Each row has a name. Each question is about the rows just above it.

[102  85  94  97 159 106 148 172 155 165 107 105  76 112 102 142 153 141
 138 180] -> lali
[137 102  94 116 144 110 162 109 166 104 112 108  56 122  81  87 159 161
 103 145] -> batok
[137 102  94 116 144 110 162 109 166 104 112 108  56 122  81  87 159 161
 103 125] -> botog
[ 80  85 174 144 125 170 112 129 106 137 175 149 107 163 174 142 131 131
 129 120] -> piv
Which entry of batok is missing from [108 161 159 110 145 166 102 162 144 112  56 109  81 137 103  87 116 104
  94]? | [122]
Which entry of botog is missing from [110 162 137  94 144 108 104 161 159  56 116 103 102 125  87 122 166 109
 112]? | [81]
batok without one entry, shuffled: [166 110 162  56  81 116 104 122 137 109 145 161 159 102 103 112 108  94
  87]. Gone: | [144]
lali without one entry, shuffled: [180 138 105 159 112  76 141 142 165 172 106 102  85  94 102  97 155 107
 148]. Gone: | [153]
botog without one entry, shuffled: [159 161 102 109  56 103  94 104 116 110 166 162 122 144 125  87  81 108
 137]. Gone: | [112]

[110 187 178 143] : dibi
[144  56 140 139] : kotip
[179 187 178 143] : Vovup
[142  54 107 149] : maput
[114 202 147 105] : zumu
maput without one entry, shuffled: [ 54 142 149]. Gone: | [107]
Shuffled kotip with one entry gone: [140 144  56], missing | [139]
Which entry of Vovup is missing from [143 179 187]? | [178]
Shuffled maput with one entry gone: [107 149 142], missing | [54]

[165 138 140 103 160 106 146 153 109 109]  pov
[146 193 149 110 177 147 176 143 152 156]  vutuv
[136 139 170  95 116 134 160  92 170 118]  rotav
[116 163 108 151 156 150 131 166 125 167]  Lagak
[167 153 129 113  98 110 147 174  99 123]  Koli
Which entry of pov is missing from [153 138 160 103 146 106 109 109 165]? | [140]
Shuffled Koli with one entry gone: [110 123  98 153 174 129 113 147 167], missing | [99]
Lagak without one entry, shuffled: [150 125 156 166 151 131 163 108 116]. Gone: | [167]

[ 83 149  62 152 132 162 125  57  84 152  71  62 123 128 118 149 161 150] -> mutag
[167 113 195 105 148  95 154 203 168 104 187 207 154 133 124 138 145 194] -> febar
[ 83 149  62 152 132 162 125  57  84 152  71  62 123 128 138 132 136 150] -> Napi
[107 141 114 119 176 120 174 117 109 103 112 136 169 131 124 147 177 172] -> Seta
Seta without one entry, shuffled: [117 103 131 136 124 172 120 169 107 176 112 147 109 177 114 174 119]. Gone: | [141]
febar without one entry, shuffled: [ 95 104 195 187 154 113 124 133 168 148 154 105 145 194 167 138 207]. Gone: | [203]
Which entry of mutag is missing from [149  83  62 123 132  71 152 125 161 152 150 149  62 128  84 118  57]? | [162]
febar without one entry, shuffled: [167 133 104 168 154  95 145 203 113 187 154 194 148 207 105 124 138]. Gone: | [195]
Shuffled Seta with one entry gone: [109 117 177 172 174 176 136 124 119 147 141 107 103 169 120 114 131], missing | [112]
Which entry of Napi is missing from [149 132  57  83 152  62  62 136 123 152 150  84 125 128 162 132 138]? | [71]

[186  96 138  64 137 185] : derag
[125 184 183 124 137  64] : vemuz
[125 182 185  64 137 185] : pediz
derag without one entry, shuffled: [ 64  96 138 186 185]. Gone: | [137]
Which entry of vemuz is missing from [184 124 137  64 125]? | [183]
Which entry of vemuz is missing from [184 183 137  64 124]? | [125]
Shuffled derag with one entry gone: [ 64 186 138 137  96], missing | [185]
vemuz without one entry, shuffled: [124 125 183 137  64]. Gone: | [184]

[113  77  69 155  70  66 155 119 148 153 129 159 126 163 156 124  66 148
 158 154 151 131 116 160 158  69 140 142 136  88  92 158 154 160 154 137]  Sotib
[102 115 103 159 118 101 169 154 129 179 128 104 129 103 172 159 104 167
 149 108 145 139 107 100 104 100 123 149 166 113 104 104  95  96 171 176]  rufi
[143 141 134  85 142 132  82 102 146  80 127 140 137 141  78 101 136  88
  87 134 127 130  84 145 149 145 154 118  85 153 138 141 147 142  80  80]  Pev
[145  80  98 176  79  94 155 121 124 149  91 176  83 183 145 132 108 142
 166 185 112 105 166 174 157  80 100 117 136  79 121 180 169 182 147 129]  Raru
[113 114  96 122 111  90 112 108 169 110 149 128 163 120 113 117  85 118
 122 117 160 150 115 115 148 105 157 142 110 140 114 123 130 122 110 116]  Sal
[106  85  80 164  82  76 172 156 136 159 123 134 112 130 179 153 124 163
 175 123 150 145 109 130  93  89 123 147 157  91  94 132 129 124 167 166]  Lili
Shuffled Lili with one entry gone: [130 150 147 132 163 109 153 112 136 124 167  93 172  76  91 159  89 164
 123 130 145 166 123 179 157 129 175  82 106  80  85 124 134 156 123], missing | [94]
Which entry of rufi is missing from [176 154 104 118  95 171  96 166 129 159 159 129 104 169 104 103 104 104
 149 108 139 123 103 107 100 100 101 172 179 167 102 115 145 149 113]? | [128]
rufi without one entry, shuffled: [104  95 107 159 108 101 118 129 167 139 113 104 179 171 123 104 104 129
 103 115 100 104 149 154 103 176 169 102 166 100 172 149  96 145 159]. Gone: | [128]
rufi without one entry, shuffled: [104 129 100 154 172 113 100 103 108 139 149  96 167 115 104 128 104 101
 118 107 123 169 104 179 159 149 176 102 171 104 103 145 159  95 129]. Gone: | [166]
Which entry of rufi is missing from [104 104 107 123 159 104 129 118 145 103 115 100 100 139 166 169 101 104
 103 179 159 104 176 167 129  95 149 154 149 113  96 128 172 108 102]? | [171]
Shuffled Lili with one entry gone: [109  80 123 179  85  82  91 145 153 123 123 167 130 166  76 106 159 156
  93 124 150 147 124 132  94 175 157 172 130 164 134  89 163 129 112], missing | [136]
Which entry of rufi is missing from [169 179 167 100 104 107 129 145 149 149 159 104 115 101 104 103 113 108
 102 171 100 118 159  95 104 154 166 172 104 128  96 129 103 176 139]? | [123]

[146 150 122  90 147] -> fud
[169 148 149 127  98] -> Zoku
[111 138  81 114  82] -> vate
[111 138 130 114 124] -> rebi
[107 114 127 109 108] -> refaf
[169 148 137 121 176] -> dolu
[167 144 128 143 170] -> tera
Shuffled tera with one entry gone: [144 167 170 143], missing | [128]
Shuffled fud with one entry gone: [150 147 122  90], missing | [146]
Shuffled refaf with one entry gone: [114 107 127 109], missing | [108]
tera without one entry, shuffled: [128 167 170 143]. Gone: | [144]
vate without one entry, shuffled: [138 114  81 111]. Gone: | [82]
Which entry of vate is missing from [114  81  82 111]? | [138]
Zoku without one entry, shuffled: [127  98 169 149]. Gone: | [148]

[135 134 186 128 182  47] -> Faz
[ 93 124 184 177 169 116] -> fike
[175 137 132 149 138 161] -> Taru
[160 151 136 158 116 159] -> Zop
[ 75 108 151 143 169 152] -> gafo
[116 107  47 181 196  48] -> palo
Which entry of gafo is missing from [108  75 143 169 152]? | [151]
Shuffled Taru with one entry gone: [132 161 175 149 137], missing | [138]
Shuffled Faz with one entry gone: [182  47 186 134 128], missing | [135]
palo without one entry, shuffled: [ 47 107 181 196 116]. Gone: | [48]

[162 162 129  80 162 162 162 180 181 162 162  87 163 162 160 162 181 163
 162 163 181  88 180 161  89  81 163 158  57 162  86 162  88 163  68  85
  85] = nemu
[163 153 127  89 154 154 158  94  93 153 154  89 159 153 153 160  93 154
 154 153  92  91  93 154  91  93 152 159 184 154  91 158  91 154 177  92
  94] = bofib
[146 115 127  95 115 116 151 186 187 115 115 155 153 115 116 151 186 114
 150 115 187 153 187 115 155  99 154 154  48 115 155 151 155 115  59 101
  98] = Ralon
[ 86 104 128 183 105 104  89 154 155 104 104 164  87 106 106  88 154 104
 105 104 154 163 154 104 162 178 104  87  80 104 162  89 165 105  84 177
 178] = suz
[ 96 163 128 174 162 163  96 167 166 162 164  80  92 162 162  94 167 163
 161 163 167  83 168 164  82 168 161  82  66 163  83  96  81 163  75 167
 171] = Zalu
Where do [ 96 163 128 174 162 163  96 167 166 162 164  80  92 162 162  94 167 163
 161 163 167  83 168 164  82 168 161  82  66 163  83  96  81 163  75 167
 171] appear? | Zalu
Shuffled Ralon with one entry gone: [151 187 115 155 155 153 115 116 186 116  99 114 186 151 151 155 187 115
  95  48 115 153 115 146  98 115 115 154 115 101 150 115 154 155  59 187], missing | [127]
Which entry of Zalu is missing from [168 168 128  75 163  83  96 162 163 162 167 164 163  83 163 162  66 163
  96 161 167 162 167  92 166 164 167  94 174  82  96  81  82  80 163 161]? | [171]
Which entry of nemu is missing from [163 162  57 181 162  87 162 162 162 162  68  85 162 163  88 160 180 181
  85 180  86 181 162 129  80 163 162 162  89  88 162 163 161  81 162 163]? | [158]

[127 156 151 146 128  85 168 126 167 152 187 115 108] = moduk
[127 156 125 146 128  85 168 126 167 133 166 132 108] = dap
[106 156 125 146 128  85 168 126 109 133 187 115 108] = vezor
[109 101 146 136 150 112 106 139 129 130 106 140 146] = Tobu
Tobu without one entry, shuffled: [130 106 140 146 136 101 106 150 109 146 112 129]. Gone: | [139]
dap without one entry, shuffled: [146 126 156 125 132 166  85 128 108 127 168 167]. Gone: | [133]
dap without one entry, shuffled: [146  85 166 127 156 133 108 128 132 168 126 125]. Gone: | [167]
Tobu without one entry, shuffled: [146 136 112 106 150 146 101 139 106 109 130 140]. Gone: | [129]
Shuffled moduk with one entry gone: [151 127 115 108 156 167 146 126 187  85 128 168], missing | [152]
Shuffled Tobu with one entry gone: [106 101 150 106 140 112 146 139 146 109 129 136], missing | [130]
Shuffled vezor with one entry gone: [168 146 106 109 115 156 187 125 128  85 126 133], missing | [108]

[111  97 136 142 155 122 116 128 178 104 117 186 123] = Rano
[111  74 117 102 113  85 131 119 171 100  97 111  99] = madap
[170 134 100 144 175 142 133  98 157  94  89 151 145] = bup
[133 146  93 195  85 110  94 124 145  90 155 101 133] = defi
[153 183 139  65  78 134 135  67 122  79  95 151 166] = zon
[190 125 108  91 135 143 135 188 115  76 107 130 140] = kub
[138 158  86 190 111 167 105 106 120  78  97  93  89] = Nal
[165 176 139 119 171 103 130  90 155  93  88 119 181] = fupon
Shuffled zon with one entry gone: [ 95 135  78 151 166 183  65 139 122  79  67 134], missing | [153]
Which entry of zon is missing from [183 166  79  65  95 151 139 122  67  78 134 135]? | [153]

[123 150 142 141] = gez
[ 86 148 148 134] = biz
[ 56 131 125 131] = vivom
[110 144 137 141] = Ret
[135 124 106 124] = Zem
[170 122 146 120] = suziz
[133 147 123  90] = Gav
[132 117 109 134] = pav
[155 105 144 135] = Bini
[147 113 136 147] = laku
[135 124 157 124] = duru
[110 138 128  99] = vizib
Gav without one entry, shuffled: [123  90 147]. Gone: | [133]
Shuffled vizib with one entry gone: [110  99 128], missing | [138]

[ 63  95 113 180 102  96  97] : Bir
[215  92  93 103  96  99 167] : radu
[117 192 189  91 205 114 105] : lum
[125 171 161 182 143 144 198] : vetob
Which entry of lum is missing from [192 205 189 114 117 105]? | [91]
Shuffled radu with one entry gone: [ 99 215 103  96 167  92], missing | [93]
Which entry of radu is missing from [ 92  93  99 215 103 167]? | [96]
Shuffled vetob with one entry gone: [125 171 144 198 182 161], missing | [143]
Shuffled Bir with one entry gone: [ 63 102  96 180  97 113], missing | [95]

[105 150  97 174 102 172 118 120 150 113 125 162 149 171 101 138  91 189
 149 149 108 124  95 163 197 170 145 127  85 118 108 116 120 123 154 115
  88 103 118 117  81 109 128 140 118 131 118 112 109 145 102] = Tigub
[ 47 145 143  91 152  91 150 121 117 140 121 119 109 110 143 122 161 124
 118 115 115 110 157  91 108 117 101 127 153 137 122 143 118 140 146 140
 122 152 149 121 148 155  99 152 153 133 158 126 147 114 152] = gafe
[105 150  97 174 102 172 118 120 150 113 125 162 149 171 101 138  91 189
 149 149 108 114  95 163 197 170 145 127  85 118 108  98 113 117 118 137
 129 104 121 120  79 104 166 129 102 126  89  98  92 150 118] = dima
[105 150  97 174 102 172 118 120 150 113 125 162 149 171 101 138  91 189
 149 149 108 124  95 163 197 170 145 126  85 118 108  98 113 117 118 137
 129 104 121 120  79 104 166 129 102 132  89  98  92 150 118] = Gesi
[114 143 134  85 151  94 145 121 116 152 140 124 104 128 141 110 157 119
 117 119 113 121 144  82 103 120  85 123 144 130 133 147 119 140 130 137
 103 151 152 111 131 149  93 122 161 136 169 120 145 124 148] = bodaz
Which entry of gafe is missing from [101 152 140 127 152 117  91 157  99  91 148 143 108 122 119 115 118  47
 153 145 149 137 152 121 143 155  91 122 121 121 153 126 110 114 133 122
 140 110 161 118 117 140 158 147 115 152 143 124 146 150]? | [109]
Which entry of bodaz is missing from [134 119 113 130  85 123 111  82 161 152 119 145 137 131 128 120 121  93
  94 114 136 103 140 133  85 117 157 143 151 116 145 152 103 149 119 121
 104 144 148 120 151 124 110 144 140 124 169 122 141 130]? | [147]
Which entry of bodaz is missing from [124  93 119 149 122 131 123 103 157 145 117 152 143 141 120 119 113 140
 151 147 145  94 130 121 152 114 161 134 128 144 120 119 148  85 137 111
 130 151 104 124 121 140 169 144 110 103  85  82 136 116]? | [133]
Which entry of bodaz is missing from [169 134 111 121 124 103 145 119 114 103 110 133 144 119 141 130 131 123
 144 128 147 117  85 140 152 137 140  93 151 151  82 113 149 148 116 104
 119 145 161 120 130 120 136 121 157 152 122 143 124  85]? | [94]
Which entry of gafe is missing from [148 122 152  91 126  91 108 119 140 121 101 153 115 149 121 152 157 117
 133 137 109  99 143 121 115 110 158 122 152 110  91 150 145 143 140  47
 122 161 146 143 124 140 118 153 118 114 155 152 127 117]? | [147]
dima without one entry, shuffled: [ 89 108 149 137 170 105 117 149 104 129 118 120 118 127 145 172 113 150
 174 197 120 101  85 129  95 126 102 104 163 102  98 114  98  92 171 150
 162  97 149 189 118 118  91 150 125 138 113 108 121 166]. Gone: | [79]

[183 136 126 122 127 127]  Dofot
[106 111 150 115 140 121]  volot
[ 83 151 137 135 124 104]  leb
[173 126 141 148 152 135]  nat
[169 113 125  93  86 116]  mur
[144 119 127 120 194 141]  Kedan
[135 131 123 110 132 171]  kega
[128 106 134 119 129 114]  lefar
lefar without one entry, shuffled: [106 134 128 114 119]. Gone: | [129]
Shuffled Dofot with one entry gone: [127 122 127 136 183], missing | [126]

